One turn moves every row onto another: examples first, then more rows asked:
K_105: [-0.03  0.95  0.97 -0.88 -0.70  0.73  0.56 -0.59  0.85 -0.14  0.07  0.87
  3.67 -1.58 -0.17  0.67 -1.03  0.19 -1.10  1.07 -1.53 -1.70  0.75 -1.01
 -1.04 -0.82  0.22  2.16  1.63 -0.40 -0.44  0.50  2.46 -0.05  0.80  1.04
 -0.28  0.65  0.18 -0.13 -1.49  0.18 -0.19 -1.51 -0.40  0.11 -1.26  1.30
  0.38 -0.25  1.01  0.11  2.43  0.73  0.28  0.38 -0.98  0.00 -0.82 -0.49
  0.73]
K_964: [-0.59  0.70 -1.37 -1.46 -0.13  1.86  0.69 -1.98  1.92 -0.66  0.02  0.54
  1.54 -0.29  2.15 -1.23 -0.46  0.74  0.46  0.14  1.03 -1.30 -0.78  0.82
 -0.43 -0.69  1.27  3.14  1.67 -0.04  0.38 -0.53  1.35 -0.56 -1.20  0.15
  0.89 -0.19 -0.76  0.19  0.30 -0.77  0.52 -0.82 -1.69 -0.05 -0.79  1.35
 -0.23  0.33  0.31 -0.07  0.95  1.70  1.16  0.08  0.78 -1.29 -1.39  0.12
 -0.57]
K_911: [-1.57  0.36 -0.24 -0.03  0.11  1.52 -0.29 -0.77  0.90 -0.57  0.02 -1.78
  0.19 -2.39  1.27 -1.43 -0.04  0.17 -0.65  0.17 -0.96 -2.29  0.32 -0.50
  0.36 -0.96  2.45  2.00  1.92 -1.31 -0.44  0.17  1.16 -0.19 -1.89  1.93
 -1.04 -1.25  0.81  0.29 -2.54 -1.12  0.45 -1.53 -0.80 -0.04 -1.17  0.23
  0.84 -0.51  0.46 -0.31  2.23 -1.08  0.12 -1.65  0.81 -0.97 -0.58 -0.20
  0.55]
K_384: [-0.56  1.93 -1.13  0.05  1.45  1.72 -0.71  0.01  1.41 -1.40 -0.75  0.75
  1.17 -0.30  1.79 -0.64 -0.63  0.72 -0.74  0.35 -1.81 -1.11 -0.56 -0.06
 -1.26 -1.56 -0.44  2.03  2.68 -1.44  0.08  0.10  0.02  1.79 -0.44  0.58
 -0.14 -1.52  0.47  0.69 -0.03 -1.40  1.02 -1.03 -1.42  0.15 -2.70 -0.33
  0.64 -0.93 -0.57  0.31  0.54  0.16  1.82  0.14 -0.47 -0.63 -2.09  0.93
  1.29]
K_139: [-1.54  1.56 -0.40 -1.47 -0.27  1.37 -0.15  0.08  1.76  1.09 -0.56 -1.40
  0.56 -0.88  1.89 -0.36 -0.13 -1.23 -0.61 -0.60 -0.81 -1.12 -0.97 -0.57
  0.58  0.22  1.73  1.00  1.45  0.05 -1.48  0.09  1.07 -0.85 -0.42  0.35
 -0.56 -1.26 -0.38  1.38 -0.93  1.88  0.38 -0.49 -0.05 -0.66 -3.04  0.88
  0.64  1.41  1.28 -1.82  1.61  1.09  0.75  0.62 -0.21 -0.46 -2.40  1.01
  1.84]
K_29: [-1.05  0.46 -2.25 -1.38 -1.27  2.35  1.03 -0.53  0.99  0.98 -1.72 -0.03
  1.49 -0.62  1.37  0.14 -2.18  0.75 -0.06  0.14 -0.09 -1.86  0.56 -1.26
 -0.62 -1.49  0.61  1.24  2.62  0.59  1.18 -1.34  0.01 -1.56  0.21  2.28
  0.25 -1.20  1.75  0.92 -0.52 -0.45  0.03 -0.96 -1.02  0.55 -1.12  0.30
 -0.65  1.28  0.81 -1.56  1.68  0.31  0.72  0.16 -0.57 -1.06 -2.16  0.29
  0.63]
K_657: [ 0.71  0.64 -2.25 -0.81 -0.13  1.77  0.96 -0.34  0.55  0.73 -2.70  0.00
  2.55  0.61  0.79 -0.82 -2.46  0.26 -0.36  0.91  0.96 -1.22  0.00 -0.67
  0.00 -1.85 -0.17  1.26  1.68 -1.30 -0.24 -0.77  1.07 -0.05 -0.18  1.47
  0.18  0.25  2.00  0.19 -1.25  0.38 -0.25 -1.17 -1.02 -1.52 -2.39  0.68
  0.59  2.01 -0.42 -0.38  1.41 -0.16  1.07  0.00 -1.09 -0.37 -2.63 -0.06
  1.87]
K_332: [-0.80  1.27 -0.96 -0.91  0.27  1.56  0.86 -1.57 -0.27 -0.30 -0.93 -0.33
  1.01 -0.89  0.63 -0.41  0.75  0.82 -0.82 -0.46 -0.19 -1.11 -0.24  1.00
  0.31 -3.11  0.28  1.67  1.21  0.30 -0.20  1.15  1.96 -0.03  0.46  0.65
 -1.95 -0.20  0.37  2.09 -0.28 -1.79  1.03 -1.02  0.84 -1.38 -3.06  0.01
 -0.33 -1.15 -0.04  1.21  0.92  0.41 -0.28 -0.81  0.38  0.23 -0.69 -1.72
  1.52]
K_987: [-0.89  1.08 -0.20 -1.73 -0.13  1.18  1.49 -2.01 -0.51 -0.04 -1.08 -0.04
  2.95 -0.20  1.70 -0.91  0.79  2.20 -0.68 -0.42  0.35 -1.70  0.72 -1.01
  0.42 -1.85  0.38  1.68  1.59 -0.39  0.60  0.69  1.85  0.30 -0.73  1.61
 -1.18 -0.45  0.02  1.87 -0.31 -1.00  0.39 -0.07  1.36 -1.26 -3.15 -0.23
  1.81 -0.62  1.49  0.37  0.89  0.84 -0.24 -1.40  0.34  0.25 -1.14  0.18
 -0.15]
K_365: [-1.08 -0.08 -2.47 -0.27 -1.16  1.98  0.16  0.30 -0.07 -1.26 -0.24 -0.47
 -0.12 -1.29 -0.02 -0.86 -0.15  0.21  0.79 -0.24 -0.93 -1.56  0.04 -1.15
  0.25 -0.25  1.93  0.76  2.01 -1.47 -0.16 -0.65  1.40  0.59 -0.36  1.06
 -0.10 -0.50  0.42  0.92 -0.60 -1.68  0.90 -0.79 -0.38  0.79 -1.54  0.64
  1.54 -0.81  0.69 -2.13  2.04 -1.05  0.86 -1.15  0.55 -1.77 -1.29 -0.39
  1.12]
K_974: [-0.02  0.73 -1.59 -1.67  1.16  1.45  0.11 -0.28 -0.07 -0.91 -0.19  0.78
  1.94 -0.26  0.66 -0.65 -0.72  0.04 -1.70  1.58 -0.04 -1.42  0.26  1.30
  1.10 -2.26 -0.01 -0.51  2.42 -1.86 -0.79  0.71  0.33  0.21 -0.30  0.27
 -0.38 -0.01  1.05  0.61  0.09  1.50  0.69  0.03 -1.92 -0.11 -3.62  0.11
  0.29  2.20  0.03  0.52  1.61  0.69  0.57  0.07  0.67 -1.39 -1.43 -0.35
  1.40]
K_371: [-0.50  0.72  0.70 -0.11 -0.44  1.21  0.40 -0.68  0.62  0.20  0.41 -1.36
  1.65 -1.69  0.58  0.12  0.00 -0.23 -0.66  0.81 -0.85 -1.08  1.08 -1.07
  0.19  0.48  1.23  1.29  0.95 -0.49 -0.73  0.01  2.07 -0.29  1.12 -0.02
 -1.54 -0.11  0.83  0.45 -0.11  0.58  0.72 -1.68  0.25  0.85 -2.44 -0.32
  1.57 -1.81 -0.25 -0.92  0.27 -1.01  0.71  0.37  1.12  0.56 -1.99  0.42
  0.78]
K_564: [ 1.13  1.24 -1.39  0.42  1.07  2.20  1.49  0.10  0.73 -0.25 -0.14 -0.27
  0.41 -0.01  3.39 -0.07  0.53 -0.24 -0.99  0.09 -0.12 -1.69  1.57 -0.01
  0.61 -2.17  0.23  1.98  1.74  0.61  0.57  1.06  1.41 -0.47 -1.02  0.28
 -0.52 -1.55 -1.10  1.62 -0.60 -0.34  0.68 -0.41 -0.19 -1.46 -1.25  0.84
 -0.39  0.94  0.27 -0.48  2.03 -0.08  0.75 -2.38 -0.60 -0.74 -1.53 -0.15
  2.11]
K_504: [-0.41  1.59 -1.32 -0.11  0.16  1.90  1.29 -0.56  0.45 -0.20 -0.29  0.45
  0.90 -0.22  2.79  0.17  0.87 -1.08 -0.36  0.34 -0.09 -0.11 -0.38  1.08
  0.56 -2.05  1.06  1.40  1.96 -0.83  0.00  0.95 -0.40  0.50 -0.22 -0.02
 -0.48 -0.99 -0.85  1.26  0.59 -0.23  0.28 -3.13 -0.32 -0.69 -1.89 -0.04
 -0.80  1.62 -0.49  0.55  0.91  0.91  1.38  0.18  0.01 -1.27 -2.07 -0.66
 -0.33]
K_430: [-0.11  1.16 -0.50 -1.45 -0.16  2.79 -0.43 -0.85  1.08  0.19 -0.70 -1.30
 -0.43 -0.19  1.47  0.00 -0.63  0.19 -0.95 -0.07 -1.60 -0.87 -0.66 -1.78
 -1.25 -0.43  1.01  0.90  2.56  0.61 -0.03  0.64  0.77 -0.92 -0.39  1.71
 -0.26 -0.25  0.38  0.93 -0.90  1.46 -1.04  0.12 -0.36 -1.43 -1.83  1.64
 -1.03  1.86  0.05 -0.83  0.98  1.17  1.40  0.50 -0.18 -0.87 -2.50 -0.39
  1.47]
K_669: [-1.01 -0.23 -1.73 -0.85 -0.04  2.06  2.20 -0.63  0.45 -0.48 -0.18  0.43
  1.24 -0.99  1.74  0.22 -0.68  0.07 -0.21 -0.29  0.45 -3.03  0.77 -1.25
 -0.65 -1.23  0.15  0.47  3.26  0.81  1.27 -1.38  2.51 -0.47 -0.85  1.71
  0.01 -1.83  0.87  0.19  0.66 -1.08 -0.13 -0.16 -0.27  0.62 -1.41 -1.13
  1.22 -0.42  1.13 -1.13  1.92  0.37  0.11 -0.93  0.27 -0.87 -1.27 -0.62
  1.99]
K_766: [-0.25  0.10  0.36 -1.93 -0.67  1.67  0.84 -0.88 -0.67 -0.96  0.17 -0.89
  2.29 -1.60  1.91 -0.38 -0.36 -0.88 -0.27  1.19 -0.63 -1.36  2.27  0.65
  1.12 -1.77  1.63  2.65  1.25 -0.23  0.65  0.35  0.39 -1.00 -0.48  2.02
 -1.06 -0.45  1.20  0.46 -0.38  1.35  1.61 -1.33 -0.45  0.94 -1.18  0.48
  1.14  1.12  1.19 -1.67  1.00 -0.50  0.19  0.07  0.33 -0.87 -2.17 -0.91
  1.61]
K_72: [ 0.55  1.19  0.40 -0.65 -0.09  0.50  1.78  0.30  1.76  0.54 -0.84  1.22
  1.87 -1.34  1.18 -0.64 -0.52 -0.23 -0.08 -0.51 -0.05 -2.85 -0.72 -0.12
  0.41 -0.09  1.19  0.13  3.39 -0.48 -0.81 -1.21  1.96  0.26  0.58  1.23
 -0.57  0.12 -0.26 -0.16 -1.00 -1.64  1.36  0.13 -0.61 -0.16 -1.94  0.66
  0.33  0.70  0.14  0.36 -0.41  0.46  1.06 -1.15  1.50  0.03 -1.64 -0.39
  1.52]
K_913: [-0.40  0.90 -1.43 -1.21  1.34  1.34  0.69 -0.70  0.12 -0.66 -0.68  0.70
  2.35 -0.82  0.75 -0.68 -0.90 -0.12 -2.06  1.74  0.50 -1.62  0.49  1.00
  1.28 -2.24 -0.21 -0.78  2.26 -2.15 -0.11  1.01  0.68  0.21 -0.59  0.41
 -0.55 -0.22  0.78  0.14 -0.15  1.58  0.29 -0.69 -1.45  0.29 -3.44  0.61
  0.15  2.11 -0.20  0.80  1.77  0.62  0.11 -0.08  0.82 -0.81 -1.44 -0.55
  1.49]
K_241: [-0.12  1.14 -0.23 -2.35  0.89  1.42  0.03 -0.56  0.18 -0.28  0.71  0.24
  1.95  0.26 -0.25  0.31  0.50  0.47 -1.02  1.06  0.12 -1.08 -0.47  0.56
  0.86 -2.13  0.28  0.72  2.05 -0.96 -1.75  1.20 -0.63  1.07 -0.57  0.27
 -0.28  0.40  0.86  1.55 -0.24  0.39  0.88  0.34 -2.47 -0.10 -2.29 -1.04
  0.40  1.50  0.44  0.06  1.90  1.17  1.45  0.50  0.06 -0.80 -1.62 -0.40
  1.41]
K_148: [ 0.03 -0.16 -1.67 -1.27  0.80  0.58  1.38 -0.60 -0.49  0.78 -0.89 -0.15
  1.59 -0.89 -0.13 -0.88  1.62 -0.83 -0.36 -0.36  0.35 -2.27  0.70  0.34
 -1.37 -0.73 -0.49  0.87  0.22 -0.34  0.31 -0.65  0.75 -0.47 -0.81 -0.06
  0.11 -0.25  0.72 -0.50 -0.93  0.41  1.37 -1.67  0.43 -1.41 -0.33  1.35
 -0.41  1.14  0.26 -0.76  2.09  0.81  1.34 -0.20 -0.13 -0.66 -1.57 -0.49
  1.27]
K_607: [-0.42  0.41 -0.44 -1.63  0.42  1.49  1.34 -2.25 -0.60 -0.51 -1.25 -0.32
  2.48 -0.13  1.37 -0.82  0.88  2.15 -1.23 -0.51  0.16 -1.39  0.40 -0.40
  0.39 -2.48  0.08  1.71  1.22  0.04  0.35  1.04  1.89 -0.05 -0.32  1.89
 -1.49 -0.60 -0.01  1.90 -0.03 -1.14  0.41 -0.01  0.99 -1.78 -3.28  0.03
  1.18 -0.82  0.95  0.39  0.91  0.80 -0.26 -1.23  0.48  0.16 -0.73 -0.33
  0.18]
K_975: [ 0.21  0.58 -1.12 -0.85  0.57  1.95  1.68 -1.19  0.29 -1.26 -0.78  0.29
  2.66  0.38  1.55 -0.98 -1.28  0.20 -0.76  0.72  0.83 -1.56  0.44 -0.83
 -0.87 -1.58 -0.50  2.11  2.54 -0.71  0.42 -0.48  3.65  1.04 -1.24  1.62
 -0.25 -0.15  1.02 -0.70 -0.05 -0.05 -0.59 -0.47 -0.17 -1.21 -2.80 -1.18
  2.14  0.12  0.61  0.25  1.16  0.50  0.59 -0.15 -0.79 -0.03 -1.72 -0.77
  2.39]
K_245: [-0.81  0.53  0.42 -1.49  0.15  0.81  0.49 -1.40 -0.01  1.15 -1.03 -0.30
  2.59 -0.70  1.21  0.92 -0.76  0.47  0.57 -0.56 -1.25 -2.14 -1.21 -0.91
  0.08 -1.36  0.34  0.89  1.40 -0.79 -1.05  0.01  0.28 -0.59  0.42  0.68
 -0.36 -0.98  2.10  1.45 -0.48  0.53  0.32 -0.38 -0.72 -0.96 -2.22  1.34
  2.63 -0.99 -1.18 -1.32  0.26  0.41  0.43 -0.27  1.06  0.37 -3.00 -0.14
  2.30]
K_820: [-0.07  0.71 -0.86 -0.66  0.77  1.14  1.91 -1.37 -0.94  1.25  0.72 -1.25
  2.52 -0.42  1.41 -0.33  1.01 -0.61 -0.35  1.03 -0.54 -1.43  1.63 -0.31
  0.70 -0.99  1.09  2.33  0.65 -0.59  0.33  1.98  0.55 -0.29 -0.35 -0.13
 -1.94  0.21  1.05  0.38 -0.98  0.26  0.00 -2.18 -0.07 -1.47 -1.15 -0.31
  0.87  0.55 -0.10  0.10  1.34 -0.58  1.38 -1.54  0.85 -0.92 -1.12 -0.72
  0.18]
K_690: [-0.15  1.26  0.80  0.11 -0.54  1.94  0.74 -0.51  1.68  0.17  1.02 -0.33
  0.20 -0.75  1.88  1.04  0.45  0.68 -0.84 -0.41 -0.42 -0.76 -0.77 -1.21
 -0.12 -0.72  0.80  0.23  3.20 -1.39 -1.79 -0.29  0.27  0.36  0.15  0.53
  0.48 -1.63 -0.20  1.08 -0.49 -0.22  0.83 -1.02 -1.40 -0.12 -1.22 -0.43
  0.42  0.20 -1.32 -0.28  0.35  0.61  1.17 -0.33  1.12  0.51 -2.78  0.72
  0.29]
K_942: [-0.33  1.74 -0.26 -1.64 -0.42  2.37 -0.69 -0.31  1.13  0.61 -0.75 -1.48
 -0.23 -0.01  1.78 -0.04 -0.91 -0.10 -0.47 -0.40 -1.88 -1.38 -0.70 -1.62
 -0.89 -0.16  1.70  0.74  2.50  0.39 -0.10  0.50  1.04 -1.11 -0.58  1.40
 -0.11 -0.71  0.11  1.47 -1.06  1.58 -0.72  0.39 -0.02 -1.16 -2.36  1.40
 -0.22  1.77  0.26 -1.13  1.57  1.28  1.18  0.37 -0.31 -0.68 -2.59  0.12
  1.30]
K_812: [-1.29  0.07 -1.94 -0.24 -0.69  1.73  0.35 -0.04  0.05 -1.48 -0.45 -1.22
  0.13 -1.78  0.17 -1.11 -0.34  0.23  0.13 -0.36 -1.24 -1.82  0.20 -0.82
  0.37 -0.45  2.05  0.72  1.75 -1.94  0.28 -0.16  1.45  0.40 -0.87  1.91
 -0.48 -1.03  0.43  0.59 -1.08 -1.68  1.02 -0.99 -0.26  0.99 -1.54  0.63
  1.60 -0.94  0.37 -1.94  2.58 -1.14  0.64 -1.32  0.53 -1.26 -1.01 -0.44
  1.00]

K_812 moves to K_942
K_913 moves to K_987
Where do these go?
K_657 moves to K_975
K_148 moves to K_105
K_139 moves to K_241
K_766 moves to K_245
K_371 moves to K_690

